One vector is turned by the same rotation once a step. Each row is the vector after some number of steps, and that number follows the row.
The counts run from 0 to 224.
[149  90  82 125 169 106 105  97 149 144 102 111 150 129 119 126 114 179
 171 158 146 159 123 105 153 153 115 135 151 135 102  91 139 108 143 141
 114 123 140  87  98 177] -> 200
[141  87 119 114 168  92  78 113 147 149  93  90 122 130 175 120 100 111
 104 152 154 140 128 176 126 161 102 166 116 166 119  76 140 114 124 138
 131 157 139 128 143 144] -> 66
[130 100 139 136  92 103 121 120 150  99 133 151 143 168 141 148 132 202
 160 132  84 140 113 126 142 118 136 134 149  90 147 132  85 113 155  65
  88  97 117 131 115 131] -> 47
[121  66 104 110 158 113  93 138 140 125 103 131 124 125 165 119 110 104
 104 134 157 136 172 123 103 132  76 160 114 146  88 107 153 125 128 158
 135 147 178 120  96 175] -> 72
[120 156 156 165  78 139 167 103 125 107 163 152 123 189  87 112 106 150
 153 103 136 142 124 130  98 153 141 100 133 135 134 185 122 154 155  92
 122 129 106 135  91 128] -> 179
[137  98 132 135  94 107 116 125 147 103 120 156 143 172 140 153 123 210
 160 129  93 147 103 118 145 123 126 131 156  83 134 134  96 119 153  63
  86 106 123 121 109 135] -> 48
[ 87  97 147 129  74 123 161 115 118  84 176 154 110 160 106  96 117 122
 137 114 128 139 156 100  87 117 113 140  82 142 129 168 117 140 143 115
 102 132 135 176  80 132] -> 172
[151 123 148 152 135 117  97  98 129 130 105 140 140 178 118 149 117 179
 167 134  87 151  97 127 155 176 122 110 178 117 159 106 138 121 175  73
 101 109 133 121 131 131] -> 53
[ 82 157 133 181  99 126 123 133 154 151  96 157 171 161 123 139 154 159
 129 141  83 103 149  95 134 157 112 151 122 147 109 122 107 139 178 170
 116 146  93 122 108 158] -> 127
[100 122 128 113 166 102 159  73 147 137 123 102 155 105 101 130 114 136
 167 180 144 130 129 126 143 152 177 137  83 153 135 143 119  85 103 154
 132 121  84 144 166 105] -> 113
[ 97 113 121 118 139 147 130 156 126 126 113 165 138 133 139 128 124  86
 129  95 141 107 176 108  83 120  85 123 138 151  90 144 167 134 138 153
 154 107 195 117 102 176] -> 78
[166 147 124 112 135 136 133 101 109  88 165  94  85 131 101 136 153 136
 140 123 136 151 123  56 109 141 161 103 128  70 126 122 138 118 103 106
 110  82 135  95 105 105] -> 100
[153 100 129 135  97 109 121 118 140 110 117 156 139 170 132 150 113 214
 156 126 103 151  94 121 149 132 116 130 157  88 131 132 107 123 152  68
  78 122 121 116  98 136] -> 49
[109 137 141 151  78 150 164 124 124  96 163 164 115 180 102 123 102 152
 156 108 136 140 123 108  93 129 132  96 126 123 109 199 122 155 140  89
 114 118 125 132  74 134] -> 177
[135 149 121 121 165 125 152  71 121 126 151  86 137 107  91 134 125 135
 182 162 160 137 105  87 142 153 173  91 125 116 119 142 154 115 101 137
 126  75 114 114 151 104] -> 107
[ 51 177 125 152  95 146 152 146 133 127 165 122 135 133 116 118 104 136
 163 142 168 109 124 146 116 112 160 115 105 157  88 169  90 157 140 141
  97 118  98 126 109 143] -> 34
[ 80 164 142 179  99 135 116 134 161 152 101 153 175 159 131 145 159 154
 132 144  76  93 149  93 131 159 112 140 133 145 112 126 110 137 181 163
 122 121 102 126 125 153] -> 128
[169 145 125 127 135 147 142 112 117 139 132 103 112  87 148 147 129 109
 102 104 161 105 105 121 109 124  99  78 135 116 122 113 178 154  82 109
  94 116 148 135 180  73] -> 11
[ 84 103 120 118 135 102 149 109 153 137 100 146 153 124 119 134 117 156
 135 178 104 133 153 110 136 149 147 174  62 146 124 137  92  94 132 170
 119 168  76 127 118 133] -> 119
[140  87  99  97 155 131 157 111 113 117 150 106  78  84 136 151 103 106
 102 153 153 138 144 123 104 122 135  97  67 105 135 148 139 139  89 132
  86 164 154 144 136  83] -> 19
[120 100 146 132  87  96 124 119 148  96 139 147 144 170 137 139 141 199
 159 127  85 134 121 131 137 119 132 145 145  99 157 129  79 105 160  66
  88 101 109 145 123 132] -> 46
[123 139 117 116 162 101 168  71 128 141 125  97 161 104  98 118 101 147
 158 174 177 141 113 126 145 156 164 123  88 148 116 148 135 102  97 158
 121 128  80 129 153 104] -> 111
[130  96  97 133 172 101 112  88 139 149  99 110 170 129 106 114 118 163
 172 150 135 146 136 111 157 170 111 136 157 165 120  82 153 100 162 152
 125 126 142 105 113 178] -> 202
[147 169 141 155 106 138 141 110 153 121 146 120 116 176 121 133  97 163
 155 122 144 132  90 170 104 144 167  99 153 117 124 181  99 135 118  61
 131 113  89 103 132 124] -> 184
[ 81 103 150 132  79 132 154 117 118  83 177 160 112 170 105 104 123 117
 146 112 117 136 158  96  87 118 128 128  96 137 139 171 118 138 149 106
 109 119 139 172  86 128] -> 173
[121  68 126 113 173  97  75 122 153 130 101  96 120 127 174 121 115  89
 111 153 128 130 158 152 115 146 105 170 118 162 129  79 139 106 126 140
 139 131 166 135 151 152] -> 68
[100 124 119 124 126 148 142 153 117 126 113 168 142 137 132 121 115  95
 123  79 155 107 175 118  81 119  82 123 138 153  84 150 171 141 137 153
 156 119 182 109  98 176] -> 79
[176 123 130 129 112  90 126 131 143 140 106 138 142 130 171 162 152 164
  66  99 126 107 133 176 131 128  78 131 147  93 158  94 130 136 133 110
  88 152 139 137 170 109] -> 141
[114  78 114 115 145 111 108 132 128 123 115 139 131 139 146 108 128  94
 106 119 141 132 186 117 100 143  75 156 115 161 113 104 160 127 149 171
 139 141 190 135  93 181] -> 74
[100 123 140 128 124 136 113 169 125 108  97 155 126 146 188 147 148 108
  81  83  81 100 167  88  80 138 103 157 110 108 116 113 125 106 132 125
 161 132 152 114 118 128] -> 220
[142 151 139 156 107 109 116 143 163 149 107 139 168 139 185 166 160 155
  95 109 108  75 130 165 130 120 104 123 169 102 139 120 121 129 134 103
 111 101 125 138 194 115] -> 137
[ 73 117 129 124 165 124 132 131 136 146  68 141 182 109 162 125 113 116
 138 104 111  97 141 154 114 148 110 156 127 190 125  98 140  82 127 136
 173 134 135 126 163 141] -> 211
[107 167 146 118 114 155 165 156 119 108 128 163 135 134 134 130 131  87
 114  57 145  89 151 152  60 108 122 115 144 143 119 159 142 123 104 105
 172  97 154 109 143 136] -> 85
[166 154 143 138 100 162 117 143 126 134 103 151 114 120 128 166 167 123
  97  91  98 101 120  79  98 121  75 116 165 103 109  85 162 157 121 120
  91 106 151  97 136 118] -> 3
[ 73 103 150 108 109 123 137 127 111 103 167 110 101 110 137  98 110  74
 128 132 163 121 150 147  93 104 119 152  70 179 125 118 124 134 112 137
  96 124 134 180 131 109] -> 165
[173 150 116 112 134 135 137  97 107 103 163  93  90 135  94 133 139 145
 141 123 147 154 112  55 114 144 158  99 124  71 114 124 144 124  99 116
 107  91 129  88 102 106] -> 101
[162 167 138 151 102 113 141  93 152 123 145 104 114 173 117 118 105 170
 136 126 152 142  95 184 113 154 163 118 141 129 142 149  93 126 124  66
 126 132  78 108 136 122] -> 186
[ 92 115 140 132 123 118 129 156 126 122  86 154 144 132 180 122 134 114
  78  76  97 103 161 128  87 147  90 177 103 149 130  94 124  96 131 134
 163 174 128 123 123 132] -> 217
[ 66 112 124 130 129 127 127 133 161 130  93 156 150 136 133 158 133 148
 148 182  67 119 153  81 130 136 146 167  86 133 107 143  89 103 147 160
 119 139  91 120 112 147] -> 122
[181 111 102 121 132  94 105 100 169 123 132  85 105 147 139 131 117 186
 138 160 143 159 105 155 128 142 160 142 140 102 126 113  84 103 110  81
 109 124  96  85 118 145] -> 192
[ 85 108 148 136  82 145 148 123 118  80 173 157 113 166 107 117 119 119
 155 114 111 132 151  91  84 118 136 117 107 130 129 183 117 139 145  98
 115 103 143 164  85 129] -> 174
[117  67 117 102 169 103  74 132 154 131 103 100 117 127 183 127 113  90
 115 156 124 130 160 143 111 135 103 167 121 154 116  88 141 103 125 142
 143 122 173 131 139 157] -> 69
[ 92 163 155 132 118 145 162 141 110 114 131 161 145 142 119 114 136  78
 116  59 139  93 167 146  69 126 106 120 145 166 136 145 159 123 131 131
 168 104 162 129 132 143] -> 83
